Each row of this table is followed by its label. One hidden rule gives the labels. It looks at one to three of the table's principal directions, none of them among the few with the most spread.
[-1.16 0.53 -0.88 -0.29 -0.97 0.02 1.88 0.60 -0.09 -0.64 -0.81 1.59
 0.71 -0.16 0.78 -0.08 1.06 0.70 0.07 0.47 0.39 -1.16 1.77 0.35
 -0.04 -0.38 0.74 -0.24 -0.15 0.64 -0.86 -0.49] z829
[0.45 -0.64 0.04 0.08 0.21 0.81 -0.93 -1.19 -0.97 1.03 0.15 -1.56
 1.39 0.20 -0.57 0.55 0.81 1.33 -1.22 0.08 0.53 -0.67 0.07 -0.16
 -0.46 1.62 -1.12 0.22 -1.36 0.58 1.66 0.13] z829
[-1.29 0.65 1.08 0.26 1.19 -0.36 -0.45 0.01 -1.47 1.66 0.47 -2.80
 -0.88 -0.30 2.15 -0.40 -0.55 -2.85 0.19 -0.62 -0.54 1.30 -1.03 -0.66
 1.38 -1.83 -0.15 0.86 1.18 -1.94 -0.19 1.39] z44
[-0.38 -0.18 -0.40 -0.23 0.07 -0.48 1.57 -0.93 -0.13 -1.29 -0.84 0.58
 0.47 -1.21 1.26 -0.27 1.64 0.21 -1.37 0.32 0.22 -0.42 1.43 0.57
 0.00 -0.64 0.56 0.48 -0.84 0.58 -0.46 -0.73] z922
[0.54 0.75 -0.46 0.62 0.32 0.22 -1.68 -0.41 0.19 1.50 1.10 -0.65
 -1.40 0.92 -0.62 0.80 -0.63 -0.86 1.19 -0.35 -0.65 0.17 -1.81 -0.30
 0.21 0.09 1.24 -0.56 0.86 -0.57 -0.54 0.02] z922
[-0.49 0.38 -1.10 -1.00 0.12 -0.86 1.22 1.80 1.78 -1.57 -0.59 3.40
 -0.40 0.09 0.40 -0.15 0.48 0.04 2.56 0.38 -0.29 -0.38 1.16 1.72
 -0.23 -0.71 1.70 -1.18 1.37 0.25 -1.46 -1.59] z829
[-0.83 -0.74 0.04 -0.33 0.92 1.12 -0.59 -0.78 -1.78 1.88 0.09 -2.70
 1.26 -0.11 1.10 0.18 1.12 0.29 -0.55 0.10 0.26 -0.78 0.24 0.25
 0.36 0.35 -0.80 0.20 -0.28 -0.50 0.77 0.67] z829
[-0.81 -1.06 0.78 0.01 0.90 0.42 0.50 0.65 -0.25 0.20 -0.52 -1.75
 0.19 -0.45 1.85 -0.07 0.25 0.28 0.64 0.02 0.39 0.03 0.60 0.91
 -0.41 -0.66 -0.68 -0.01 0.72 -0.88 -0.83 0.08] z829
[0.01 -1.66 -0.48 -2.09 2.30 -0.41 0.77 -1.41 -2.28 -1.36 -1.00 -0.54
 2.17 -2.50 1.82 -1.66 3.52 -0.37 -2.00 0.56 0.11 -0.39 1.94 1.51
 1.47 -0.88 -0.25 1.31 -1.41 0.34 1.25 -0.32] z829
[0.71 -0.49 -1.36 -0.19 -1.54 1.17 0.63 -0.85 -1.25 0.01 -0.46 0.47
 1.20 -0.10 -1.09 0.22 1.01 1.24 -1.82 0.92 0.82 -1.68 1.04 -0.22
 0.53 1.05 -0.24 0.73 -1.49 1.54 0.20 0.34] z922
[0.24 0.43 -1.11 -0.14 -1.66 -0.65 0.51 1.26 2.36 -1.69 0.12 3.92
 -1.49 0.22 -2.15 -0.20 -1.22 -0.26 1.18 0.29 -0.87 -0.12 -0.10 0.39
 -0.38 -0.37 1.49 -1.53 1.01 0.63 -1.31 -0.57] z383
[-0.01 0.89 1.07 0.10 2.11 -0.64 -0.38 -1.32 0.19 0.00 0.36 -1.19
 -0.06 -0.12 1.87 -0.25 0.56 -0.05 -0.02 -0.96 -0.25 1.14 -0.83 -0.66
 -0.15 -0.48 0.50 0.42 -0.38 -0.91 0.30 -0.75] z651
[-1.03 -0.78 -0.05 -0.65 0.60 1.51 -0.66 0.44 -1.01 2.30 0.53 -2.40
 -0.38 0.33 0.85 -0.21 -0.91 -1.14 1.10 0.25 -0.49 -0.34 -0.94 0.14
 1.38 -0.90 -0.26 -0.13 1.75 -1.60 -1.09 1.56] z383
[0.29 0.75 0.05 0.02 -0.51 -0.79 -0.36 1.32 2.37 -0.71 0.49 2.46
 -1.14 1.03 -1.62 0.19 -1.76 0.12 1.98 -0.27 -0.68 0.58 -0.84 -0.06
 -0.81 0.27 0.71 -1.29 1.12 0.02 -0.42 -0.73] z829
[-0.18 -0.48 0.63 -1.01 2.33 -0.05 -0.93 -0.26 -0.51 0.80 0.38 -1.52
 0.45 -0.01 0.97 -0.50 0.34 -0.08 1.07 -0.33 -0.50 0.39 -0.62 0.27
 0.46 -0.32 -0.01 0.03 0.54 -1.03 0.30 -0.25] z651
[0.06 -0.37 0.24 -0.43 0.96 0.22 0.91 -0.89 -0.93 -1.07 -0.67 -0.26
 1.57 -0.81 1.22 -0.77 1.88 1.91 -1.08 -0.07 0.60 -0.58 1.20 -0.18
 -0.29 -0.03 -0.02 0.51 -1.49 0.40 0.04 -0.75] z829
[-0.53 -0.79 -0.53 -0.54 -0.16 1.51 0.80 -0.94 -2.49 0.95 -0.54 -1.83
 1.58 -0.65 1.13 -0.41 1.45 0.44 -1.80 0.64 0.75 -1.34 1.09 -0.22
 1.21 -0.11 -0.71 1.13 -0.98 0.17 0.02 1.09] z829
[-0.08 -0.91 -1.14 -0.67 -2.07 1.98 2.39 -2.04 -2.93 -0.97 -1.28 0.06
 2.95 -1.52 -0.08 -1.35 2.29 2.21 -4.89 1.12 1.31 -2.34 2.49 -1.38
 1.21 0.39 -1.13 1.76 -3.37 1.87 0.46 1.32] z829
[0.38 -0.23 -1.23 -0.10 -0.95 0.88 0.63 -0.37 -0.69 -0.19 -0.55 0.67
 0.96 -0.14 -0.11 0.30 1.29 0.85 -0.96 0.67 0.84 -1.23 1.12 0.48
 0.17 0.79 -0.04 0.32 -0.98 1.09 0.16 -0.04] z829
[-0.63 -0.27 -1.22 -0.22 -0.85 2.03 -0.35 0.01 -1.08 2.13 0.13 -0.95
 1.10 0.88 -0.11 0.77 0.53 0.81 0.15 0.63 0.56 -1.75 0.37 0.30
 0.35 1.15 -0.43 -0.42 0.01 0.19 0.23 0.84] z44
[-0.67 -0.47 0.04 -0.11 -0.45 1.70 0.91 -0.47 -1.85 0.61 -0.25 -1.73
 0.50 -0.61 1.26 -1.02 0.12 0.08 -1.44 0.24 0.35 -0.62 0.20 -1.06
 1.29 -1.09 -0.49 0.91 -0.31 -0.69 -1.15 1.68] z651
[-1.14 -1.20 -0.93 -0.80 -0.86 1.51 2.70 0.01 -2.28 -0.77 -1.72 -0.24
 2.49 -1.35 1.90 -0.84 2.65 1.76 -1.89 1.07 1.46 -2.18 3.20 0.68
 0.54 -0.39 -0.70 0.86 -1.39 0.87 -0.70 0.45] z44
[0.46 -0.50 0.67 0.58 -0.11 0.56 0.49 -1.86 -1.32 -0.58 -0.40 -1.61
 0.87 -1.21 0.79 -0.60 0.93 0.46 -3.26 -0.16 0.71 0.23 0.36 -0.98
 0.14 0.02 -1.20 1.44 -2.03 0.27 0.87 0.79] z44
[1.01 -0.75 0.49 -1.26 2.69 -1.53 -0.80 -1.61 -1.45 -0.77 -0.09 -0.86
 1.25 -1.31 0.37 -0.81 2.04 -0.42 -1.18 -0.15 -0.29 0.70 0.27 0.46
 0.75 0.03 -0.19 1.27 -1.34 0.38 2.05 -0.91] z651
[0.51 -0.66 -0.33 -0.36 0.22 0.41 -0.63 -0.84 -1.11 0.89 0.06 -1.20
 0.62 -0.12 -0.30 0.30 0.48 -0.37 -0.95 0.38 0.23 -0.28 -0.06 0.23
 0.72 0.66 -0.71 0.79 -0.54 0.33 1.02 0.47] z829
[0.18 1.32 1.45 1.51 -0.02 -0.61 -0.99 -0.60 -0.23 0.98 1.00 -1.78
 -1.66 0.51 -0.14 0.13 -1.86 -1.39 -0.39 -1.02 -0.57 1.54 -2.12 -2.21
 0.18 -0.75 0.12 0.62 0.23 -1.04 -0.22 0.87] z651
[0.71 -0.25 0.41 -0.99 1.48 -1.58 -0.72 0.18 0.63 -1.06 0.18 0.97
 -0.26 -0.51 -0.51 -0.68 -0.09 -1.23 0.58 -0.23 -0.77 1.28 -0.44 0.64
 0.41 -0.32 0.04 0.12 0.36 -0.15 1.09 -0.59] z44
[0.59 -1.55 -1.33 -0.39 -0.90 1.34 -0.49 -0.23 -1.52 0.64 -0.33 -0.52
 1.24 -0.41 -1.08 0.35 1.20 0.29 -1.29 0.99 0.74 -1.39 0.93 1.13
 0.45 1.28 -1.13 0.22 -0.83 1.04 1.18 0.86] z44
[0.04 -0.88 -0.29 -0.83 0.47 0.30 0.19 -0.51 -1.50 -0.03 -0.41 -0.57
 1.48 -0.66 0.12 -0.49 1.40 0.52 -1.04 0.42 0.34 -0.73 0.99 0.32
 0.56 0.29 -0.61 0.61 -0.92 0.50 0.86 0.12] z829
[-0.16 -0.05 -0.81 -0.90 1.53 -0.77 -0.74 0.97 -0.47 0.26 -0.11 0.56
 0.57 0.00 0.64 0.30 1.74 -0.72 1.98 0.12 -0.04 -0.24 0.74 1.99
 0.14 0.16 0.72 -0.59 0.72 0.01 0.82 -1.04] z44
[0.92 -1.90 -0.50 -1.18 0.58 1.09 -0.91 -0.94 -0.82 0.71 -0.10 -1.17
 1.43 -0.34 -0.75 0.06 0.62 0.34 -1.18 0.74 0.35 -0.58 0.17 1.05
 0.67 1.38 -1.63 0.64 -0.71 0.53 1.76 0.56] z829
[2.29 -1.28 -0.11 0.49 -0.54 0.82 -1.61 -0.69 0.90 -0.66 0.38 0.13
 -0.39 -0.16 -2.11 0.16 -0.79 0.30 -1.28 0.07 0.26 0.64 -1.19 0.31
 -0.53 1.47 -1.34 0.03 -0.82 0.52 1.30 0.60] z44
[-1.70 1.90 1.50 -0.77 1.14 -3.11 2.50 2.05 1.45 -2.39 -0.76 2.60
 -0.61 -0.21 2.11 -1.25 -0.53 -0.83 2.31 -0.72 -0.66 1.54 1.07 -0.41
 -0.02 -2.52 1.49 0.11 1.36 -0.71 -1.50 -1.74] z829
[-0.13 -1.59 0.38 -0.65 0.41 0.42 0.01 -0.13 0.21 -0.35 -0.16 -0.66
 0.17 -0.83 -0.10 -0.68 -0.30 0.02 -0.56 0.25 -0.31 0.10 0.05 0.62
 0.07 -0.29 -0.92 -0.17 0.26 -0.38 0.00 0.54] z651
[0.17 -0.30 0.81 0.57 -0.35 0.89 -0.48 -1.00 -0.43 0.49 0.31 -1.57
 0.19 -0.17 -0.23 -0.28 -0.71 0.21 -1.79 -0.30 0.13 0.44 -0.77 -1.18
 -0.04 0.35 -1.32 0.47 -0.82 -0.32 0.79 1.24] z44
[-0.48 0.34 -0.19 0.43 -0.53 1.54 0.05 -1.42 -2.04 1.78 0.28 -2.17
 0.77 0.31 0.44 0.10 0.47 0.79 -1.48 0.05 0.36 -1.14 -0.19 -1.60
 0.70 0.16 -0.03 0.69 -0.97 -0.08 -0.36 1.03] z383
[-0.77 -0.04 0.48 -1.08 1.27 -0.40 0.96 0.50 0.24 -0.55 -0.40 0.30
 0.60 -0.16 1.36 -0.71 0.32 0.50 1.03 -0.06 -0.15 0.06 0.66 0.26
 0.20 -0.76 0.28 0.04 0.48 -0.45 -0.60 -0.73] z383
[0.09 -0.13 -0.76 0.00 -0.65 1.04 -0.03 -0.42 -1.41 0.89 -0.15 -0.62
 1.07 0.25 -0.18 0.36 0.88 0.65 -0.86 0.44 0.69 -1.12 0.56 -0.16
 0.38 0.84 -0.43 0.44 -0.87 0.62 0.56 0.48] z44
[0.12 -0.17 -0.31 1.07 -1.37 1.58 -1.18 -1.00 -1.05 2.04 0.65 -1.92
 0.27 0.66 -1.31 0.94 -0.39 0.59 -1.41 0.11 0.31 -0.89 -0.75 -0.95
 -0.26 1.38 -0.91 -0.13 -0.79 0.29 0.83 1.31] z829
[0.55 -1.61 0.12 -1.07 1.04 0.98 -0.56 -1.10 -1.24 0.45 0.20 -1.78
 0.36 -0.82 -0.03 -1.02 0.00 -0.32 -1.11 0.32 -0.37 -0.07 -0.63 -0.14
 1.39 -0.47 -0.67 0.83 -0.13 -0.54 -0.05 1.08] z383
[-0.30 0.06 -0.65 -0.36 -1.01 -1.02 2.32 0.42 2.60 -3.03 -1.18 4.03
 0.65 -0.42 -0.34 0.08 0.97 2.35 0.02 0.44 0.29 -0.82 2.26 1.15
 -1.89 0.52 0.81 -1.11 -0.77 1.70 -0.53 -2.27] z922
[0.82 0.68 -0.20 0.75 0.37 0.00 -2.24 -0.07 0.03 1.91 1.18 -1.05
 -1.24 1.23 -0.95 1.19 -0.90 -1.16 1.40 -0.38 -0.42 0.48 -1.93 -0.14
 0.11 0.67 0.54 -0.32 0.88 -0.48 0.35 0.14] z829
[-0.41 1.69 0.60 0.14 0.33 -2.45 1.58 2.29 3.86 -3.24 -0.53 4.43
 -1.54 0.25 0.82 -0.34 -0.83 0.09 3.02 -0.76 -0.46 1.55 0.48 0.79
 -1.68 -1.19 1.79 -1.46 1.44 -0.22 -1.51 -2.42] z44
[-0.38 -0.09 -0.52 -0.41 0.44 1.02 -1.38 -0.01 -0.26 2.52 0.84 -1.45
 -0.27 1.17 -0.30 0.78 -0.74 -0.52 1.42 0.19 -0.48 -0.54 -1.18 0.18
 0.66 0.47 0.17 -0.53 1.23 -0.72 -0.13 0.56] z922
[-0.75 -0.16 0.57 0.35 -0.70 0.33 0.81 -0.58 -0.80 -0.28 -0.24 -0.80
 0.39 -0.83 0.39 -0.73 0.05 0.08 -1.95 -0.09 0.08 -0.01 0.42 -0.96
 0.10 -0.59 -0.72 0.40 -0.79 -0.14 0.10 1.01] z44
[-1.46 0.25 0.90 -0.75 0.32 -0.09 2.13 0.21 -1.32 -0.19 -0.87 -0.82
 1.22 -0.46 2.13 -1.01 0.35 0.32 -0.64 0.07 0.43 -0.20 1.34 -0.93
 0.92 -1.24 -0.52 1.30 -0.28 -0.40 -0.66 0.31] z829
[-1.37 0.63 1.18 0.01 1.21 -0.75 0.35 1.07 0.49 0.30 0.11 -0.77
 -0.90 0.16 1.89 -0.32 -0.80 -1.03 1.89 -0.64 -0.54 1.00 -0.39 -0.04
 0.01 -1.57 0.51 -0.29 1.65 -1.59 -1.19 -0.17] z829
[1.44 -0.78 0.00 -0.23 -0.24 -0.72 -0.92 0.65 1.12 -1.02 0.37 1.58
 -0.69 0.28 -2.78 -0.11 -1.18 0.64 0.86 0.14 -0.61 0.16 -0.69 0.09
 -0.56 0.60 0.23 -0.67 0.30 0.69 -0.09 -0.63] z922
[0.06 0.75 0.27 0.35 0.52 -0.17 -0.35 -0.73 0.75 0.03 0.53 0.13
 -0.35 0.52 -0.15 0.15 -0.13 1.08 0.47 -0.55 -0.45 -0.01 -0.75 -0.83
 -0.74 0.11 1.05 -0.65 -0.18 -0.14 -0.56 -0.86] z383
[-1.45 0.43 2.15 -0.73 2.25 -1.86 -0.37 2.27 1.98 0.53 0.53 -0.58
 -1.70 0.78 1.36 -0.33 -2.69 -2.03 3.89 -0.85 -1.39 2.28 -1.40 0.39
 0.02 -1.76 0.11 -0.69 3.31 -2.38 -0.93 -0.44] z651
[1.39 -1.60 -0.26 -0.01 0.91 0.44 -1.98 -0.84 0.19 0.00 0.58 -0.81
 -0.55 -0.65 -1.19 0.01 0.24 -0.32 -0.34 0.01 -0.48 0.32 -1.10 1.06
 -0.25 0.52 -0.27 -0.57 0.00 -0.16 0.67 0.22] z829
[-1.41 1.13 -1.25 -0.88 -0.44 -1.25 2.97 1.76 0.14 -1.84 -1.34 3.41
 0.50 -0.28 1.56 -0.34 1.84 0.49 1.78 0.58 0.31 -1.29 2.79 1.07
 0.16 -1.42 2.28 -0.34 0.57 0.84 -2.11 -1.86] z922
[1.14 -0.43 -1.09 0.11 -0.20 1.16 -1.09 -0.72 -1.48 1.21 0.13 -0.67
 1.48 0.80 -1.25 1.04 1.47 2.03 -0.26 0.47 0.89 -1.72 0.37 0.16
 -0.35 2.10 -0.13 0.03 -1.34 1.29 0.96 -0.42] z829
[-0.53 -1.60 -0.75 -2.19 1.58 1.29 1.15 -1.50 -2.49 0.38 -1.02 -1.60
 2.92 -1.28 2.21 -0.92 2.89 0.82 -1.77 0.94 0.77 -1.47 1.96 1.03
 1.68 0.03 -0.90 1.51 -1.30 0.32 0.82 0.24] z922
[-0.07 -1.14 -0.60 -0.67 -0.10 1.96 0.44 -1.40 -2.14 1.03 -0.44 -1.81
 2.15 -0.28 0.41 -0.13 1.53 1.88 -1.90 0.71 0.88 -1.82 1.03 -0.28
 0.63 0.90 -0.95 0.86 -1.53 0.63 0.35 0.65] z922
[0.09 0.17 -0.60 0.36 -1.03 1.65 -0.56 -0.13 -0.19 1.66 0.37 -0.78
 0.08 1.05 -0.43 0.78 -0.72 0.29 0.01 0.24 0.44 -0.69 -0.63 -0.36
 0.26 0.95 -0.49 -0.06 0.11 -0.04 0.02 0.94] z829
[0.69 -1.52 -0.88 -1.07 0.19 0.42 0.02 -1.22 -0.92 -0.64 -0.50 0.36
 2.00 -0.88 -1.08 -0.22 2.01 1.68 -1.76 0.75 0.35 -1.36 1.36 0.84
 -0.10 1.32 -0.62 0.13 -1.76 1.51 1.45 -0.51] z651
[-0.53 0.15 -0.58 0.21 -1.34 0.80 1.79 -0.03 -0.74 -0.68 -0.97 0.61
 1.15 -0.41 0.88 -0.12 1.19 1.17 -1.36 0.43 1.09 -1.10 1.76 -0.10
 -0.11 0.09 -0.33 0.48 -1.15 0.81 -0.31 0.17] z44
[0.22 1.60 0.32 0.85 0.50 -1.50 -1.48 1.72 2.06 0.82 0.86 0.69
 -2.44 1.46 -0.02 1.31 -1.93 -2.59 3.31 -0.72 -0.62 1.89 -1.85 0.70
 -0.33 -0.19 0.87 -0.75 2.38 -1.05 -0.07 -0.55] z44
[1.05 0.93 0.48 1.19 0.58 -0.55 -2.60 -0.30 0.51 1.67 1.43 -1.20
 -1.56 1.28 -1.28 1.24 -1.35 -1.08 1.22 -0.80 -0.62 1.13 -2.44 -0.61
 -0.44 0.80 0.38 -0.41 0.67 -0.57 0.74 -0.05] z829
[0.81 -0.40 -0.89 0.35 -1.68 1.01 -0.87 0.57 1.50 0.23 0.50 1.29
 -0.95 0.79 -2.29 0.58 -1.57 0.17 0.49 0.36 -0.18 -0.33 -0.90 0.28
 -0.45 1.01 -0.18 -1.11 0.61 0.38 -0.24 0.57] z829
[-2.42 2.16 -0.23 -0.54 0.01 -1.62 3.46 2.20 0.88 -1.93 -1.21 3.09
 -0.44 -0.25 3.25 -0.86 0.83 -0.67 2.37 -0.14 -0.05 -0.01 2.12 0.42
 0.34 -2.77 2.44 -0.32 1.50 -0.54 -2.84 -1.46] z829
[-1.23 -0.10 -0.20 -0.08 -0.39 1.08 0.72 -0.29 -1.31 1.33 -0.35 -1.57
 0.96 -0.04 1.33 0.22 0.64 0.02 -0.81 0.34 0.55 -0.89 0.80 -0.05
 0.55 -0.05 -0.67 0.48 -0.21 -0.21 0.02 0.85] z829
Here are more rows. What is the label of each one?
[1.93 -0.17 -0.77 0.40 -0.26 -0.43 -2.26 -0.48 1.38 0.39 1.09 1.03
 -1.16 0.97 -3.24 1.23 -0.92 0.17 0.82 0.04 -0.70 0.01 -1.64 0.30
 -0.78 1.67 0.73 -0.99 0.14 0.90 0.66 -0.83] >> z922
[0.18 0.74 -0.69 -0.06 -1.59 -0.29 0.07 1.08 1.40 -0.58 0.33 2.44
 -1.49 0.34 -1.45 -0.23 -1.81 -1.79 0.53 0.16 -0.63 0.65 -0.77 -0.17
 0.75 -0.49 0.45 -0.42 1.09 -0.02 -0.42 0.74] >> z44
[-0.63 -1.04 0.04 -0.47 0.51 1.34 -1.53 0.33 -1.36 2.60 0.99 -2.92
 -1.21 0.04 0.06 -0.46 -1.63 -2.61 0.72 0.16 -1.00 0.29 -1.86 -0.07
 1.98 -1.29 -0.43 0.04 2.10 -1.96 -0.84 2.43] >> z383
[-0.67 0.13 -0.25 1.26 -1.70 2.38 -0.68 -2.71 -3.27 3.37 0.72 -4.36
 0.38 -0.12 0.15 0.48 -0.09 -1.14 -3.99 0.18 0.35 -0.85 -0.98 -2.26
 1.57 0.26 -1.33 1.51 -1.43 -0.32 0.81 3.17] >> z829
[0.81 -1.92 -0.44 -0.30 -0.36 2.15 0.30 -2.23 -1.95 0.12 -0.64 -1.93
 2.21 -1.09 0.04 -0.31 1.76 2.01 -3.57 0.73 1.17 -1.45 1.03 -0.12
 0.27 1.27 -1.79 1.20 -2.51 0.99 1.12 0.95] >> z651
[0.36 -0.44 -0.05 -1.08 0.55 -1.15 1.91 -0.83 -0.77 -3.26 -1.37 1.81
 1.57 -2.38 1.16 -1.80 2.46 -0.06 -2.76 0.21 0.51 0.41 2.16 0.50
 0.61 -0.83 -0.40 1.37 -2.08 1.00 1.22 -0.48] >> z44
[1.41 0.51 0.26 1.49 -0.14 -0.98 -1.45 -0.13 0.56 0.09 0.71 -0.10
 -1.55 0.64 -1.52 1.11 -0.70 -0.15 0.69 -0.47 -0.24 0.60 -1.31 -0.37
 -1.00 0.53 0.86 -0.30 0.08 0.32 -0.21 -0.79] >> z922
[-0.96 1.50 1.63 0.96 -1.21 -0.57 1.22 1.29 0.76 -0.38 0.00 0.24
 -1.07 0.63 0.46 -0.49 -2.52 -0.49 0.36 -0.69 -0.05 1.27 -0.57 -2.08
 -0.12 -1.19 -0.36 0.40 0.70 -0.85 -1.13 0.78] >> z44
[-1.98 1.27 0.40 -0.75 1.11 -0.90 2.59 1.33 0.47 -1.09 -0.94 1.25
 0.32 -0.05 3.21 -0.73 0.86 0.62 2.11 -0.25 0.10 -0.16 1.61 0.19
 0.01 -1.92 1.60 -0.15 0.99 -0.73 -2.23 -1.49] >> z383
[-0.45 1.28 -0.80 1.81 -2.37 1.28 -0.78 0.09 -0.89 2.57 0.57 -1.32
 -0.85 1.12 -0.26 1.57 -0.87 -1.72 -0.63 0.06 0.60 -0.29 -0.83 -0.68
 0.40 0.70 -0.49 0.14 0.24 -0.14 0.44 1.87] >> z44
[-0.20 -1.30 -0.18 -0.53 -0.01 1.70 0.52 -1.59 -2.91 0.55 -0.44 -2.57
 1.12 -1.71 1.43 -1.29 1.22 -1.01 -3.29 0.49 0.51 -0.37 0.50 -0.41
 2.04 -0.93 -1.38 1.81 -1.19 -0.43 0.42 2.29] >> z44
[-0.72 0.19 -1.33 -0.76 -1.60 -0.82 2.18 1.27 0.55 -1.44 -0.98 3.33
 0.56 0.03 -0.95 0.13 0.68 1.13 0.73 0.98 0.11 -1.66 2.26 0.71
 -0.26 -0.06 1.23 -0.58 0.06 1.64 -1.20 -1.32] >> z922
[-0.97 -0.69 -0.85 -1.62 0.21 0.45 2.24 -0.69 -2.65 -0.20 -1.17 -0.34
 2.29 -1.04 1.42 -0.93 2.43 1.10 -1.42 1.01 0.58 -2.01 2.48 0.01
 1.50 -0.71 0.28 1.35 -1.15 0.86 -0.66 -0.15] >> z922
[-0.68 0.27 0.68 -0.14 0.51 0.08 0.91 -0.19 -0.89 0.16 -0.36 -1.01
 0.76 -0.05 1.41 -0.35 0.40 0.69 -0.28 -0.17 0.37 -0.15 0.57 -0.74
 0.21 -0.47 -0.17 0.73 -0.37 -0.28 -0.37 -0.06] >> z651
[1.18 -0.30 -0.69 1.32 -1.32 -0.61 -1.78 -0.92 -0.46 0.06 0.49 0.00
 -0.67 -0.73 -2.39 0.83 0.46 -1.67 -2.17 0.05 -0.15 0.42 -0.50 0.48
 -0.47 1.13 -0.62 -0.18 -1.10 1.06 2.38 0.75] >> z44
[2.07 -1.59 -0.36 0.21 0.65 -0.39 -1.72 -0.33 0.24 -0.71 0.32 -0.07
 -0.89 -0.61 -1.75 0.30 0.24 -0.26 0.07 0.19 -0.28 0.33 -0.76 1.29
 -0.44 0.53 0.12 -0.26 -0.03 0.46 0.30 -0.47] >> z922
[-0.23 0.48 0.38 0.53 0.09 -0.83 1.35 -0.96 0.59 -1.52 -0.55 0.51
 -0.18 -0.88 1.23 -0.18 0.86 0.42 -1.16 -0.28 0.11 0.30 0.72 -0.21
 -0.64 -0.74 0.67 0.34 -0.84 0.28 -0.62 -0.91] >> z922
[-1.03 1.60 0.60 -0.37 0.96 -2.60 1.63 2.27 1.72 -2.22 -0.72 3.02
 -0.54 0.03 1.67 -0.44 0.28 -0.46 2.81 -0.57 -0.24 1.08 1.19 0.82
 -0.73 -1.46 1.57 -0.63 1.25 -0.27 -0.99 -2.10] >> z44
[0.51 -0.34 0.03 -0.08 -0.20 0.37 0.43 -0.95 -0.38 -0.75 -0.35 0.08
 0.94 -0.50 -0.09 -0.37 0.67 1.03 -1.66 0.10 0.47 -0.24 0.52 -0.40
 -0.09 0.49 -0.59 0.58 -1.39 0.64 0.65 0.03] >> z829
[1.38 0.39 0.01 0.80 -1.52 -0.33 -1.29 0.60 1.82 0.08 1.03 1.33
 -2.20 1.17 -3.13 0.54 -3.05 -0.74 0.86 -0.12 -0.84 0.82 -2.14 -0.97
 -0.20 0.46 0.31 -0.58 0.97 0.14 -0.55 0.40] >> z922
[0.60 -0.50 0.01 -0.66 0.71 -0.35 -1.68 0.88 1.50 0.34 0.71 0.92
 -0.13 0.99 -1.99 0.40 -1.00 0.52 2.08 -0.08 -0.68 0.22 -0.91 0.78
 -0.79 1.23 -0.15 -1.38 0.92 0.04 0.94 -0.70] >> z829
[0.42 -0.10 0.73 0.35 -0.06 0.18 -1.41 1.31 1.29 0.90 0.79 -0.28
 -1.06 1.36 -1.42 0.48 -2.37 0.08 2.05 -0.33 -0.38 0.66 -1.58 -0.24
 -0.64 0.58 -0.50 -0.88 1.41 -0.70 -0.19 0.27] >> z829
